In the rows, zero is written as 128.
Rotation paths and how fast each direction turns (degrees each step)
Each turn is a multiple of 5 degrees from 10 to 175, or 0.
Each row of a path follows its step; steps can be skipped.

step 0: [125 138 128 110 135 126 146 130 147 136 129 133 128 117 140 124 131 117
 141 121 132 119 124 126 123 133 124 124 137 127 131 112 121 119 116 141
 137 121 132 139 125 130 120 119 121 142 115 141 136 127 128 122 137 118]
step 1: [130 132 125 130 124 137 119 125 145 136 127 138 111 135 119 116 132 123
 123 121 122 140 122 129 137 116 139 117 130 125 121 117 123 130 107 129
 135 131 139 126 119 138 123 121 125 136 131 141 135 144 121 114 138 118]
step 2: [117 128 126 128 127 126 124 136 142 125 123 122 139 124 119 127 117 144
 117 122 110 110 141 123 137 132 136 119 124 127 126 117 128 129 114 130
 142 130 114 126 122 143 123 121 126 133 127 147 130 129 120 132 138 124]
step 4: [146 134 123 114 129 130 107 144 144 135 119 121 121 126 136 136 134 134
 120 133 124 109 120 116 136 120 132 131 127 131 121 125 127 126 126 116
 141 136 137 129 125 125 115 138 142 129 125 131 123 128 133 130 138 139]
step 5: [127 138 120 122 128 112 112 145 130 121 119 132 120 119 120 140 128 128
 128 122 131 119 128 130 131 143 127 130 142 125 133 122 129 127 119 139
 137 137 143 122 140 137 120 131 134 135 123 120 139 107 138 124 136 119]
step 6: [133 128 133 117 117 114 113 122 139 114 117 131 112 131 126 121 136 138
 147 126 137 124 118 129 125 129 130 132 137 138 137 125 139 118 121 126
 126 141 126 139 113 136 118 134 127 139 141 129 135 129 129 132 136 118]
step 7: [128 125 120 141 116 119 126 135 133 131 105 129 107 137 140 139 131 130
 135 120 117 117 131 128 118 130 133 129 123 126 132 119 125 122 123 127
 142 126 132 145 123 132 139 126 124 135 117 135 131 132 131 144 134 111]
step 10: [117 125 126 127 152 132 121 140 138 124 132 137 122 129 121 120 115 121
 123 123 119 119 111 124 132 125 152 145 132 125 129 122 121 129 118 132
 138 129 138 130 127 134 136 120 127 131 127 139 138 128 124 132 144 125]
step 12: [127 128 121 116 127 127 129 134 130 125 111 123 125 112 130 123 132 129
 132 125 115 119 129 129 128 132 150 120 128 142 121 131 123 111 120 136
 144 135 138 134 145 121 108 131 119 134 124 127 130 140 120 136 136 135]
step 13: [134 123 112 129 122 128 117 135 135 122 114 123 114 114 124 122 123 140
 119 118 142 129 119 106 143 124 126 115 135 133 121 130 120 124 116 128
 135 133 138 127 122 121 132 132 138 141 121 118 138 129 122 134 135 126]
Speeds:
[129 130 129 128 125 124 127 125 127 127 129 133 124 128 132 129 127 126
 129 127 129 129 130 125 130 129 124 125 131 132 128 128 125 129 129 126
 128 128 128 133 129 127 130 130 124 129 131 128 128 123 131 131 128 127] | 45
[131 124 125 126 126 123 123 128 128 125 125 131 128 129 127 130 128 128
 132 126 128 131 127 129 127 128 124 132 126 125 129 126 132 127 130 130
 128 129 126 127 128 128 128 127 130 126 125 129 126 127 132 129 126 131] | 35
[126 131 128 126 130 127 131 129 128 126 126 127 130 122 127 131 128 125
 130 126 131 128 129 128 128 130 129 130 121 127 125 128 125 129 125 130
 127 129 129 131 131 130 133 127 130 126 129 129 132 128 131 131 128 127] | 145
[129 132 127 130 130 131 126 126 126 130 125 127 127 129 125 126 129 130
 132 125 124 129 127 127 127 122 128 128 126 127 128 126 124 127 129 127
 129 126 132 127 126 123 128 130 129 125 130 129 128 125 128 131 129 127] | 125
[129 127 130 126 128 130 129 130 128 126 128 129 128 130 130 125 129 136
 128 126 132 131 130 128 128 130 126 131 128 127 126 131 125 132 124 124
 129 129 126 131 125 127 126 130 130 125 127 129 128 129 129 126 131 128] | 155
[125 122 124 131 129 128 130 129 125 125 127 125 124 127 129 125 126 127
 127 126 130 129 124 126 127 125 132 132 128 130 129 132 127 127 130 129
 126 129 128 130 131 125 126 129 124 129 127 129 129 125 127 130 126 129] | 20
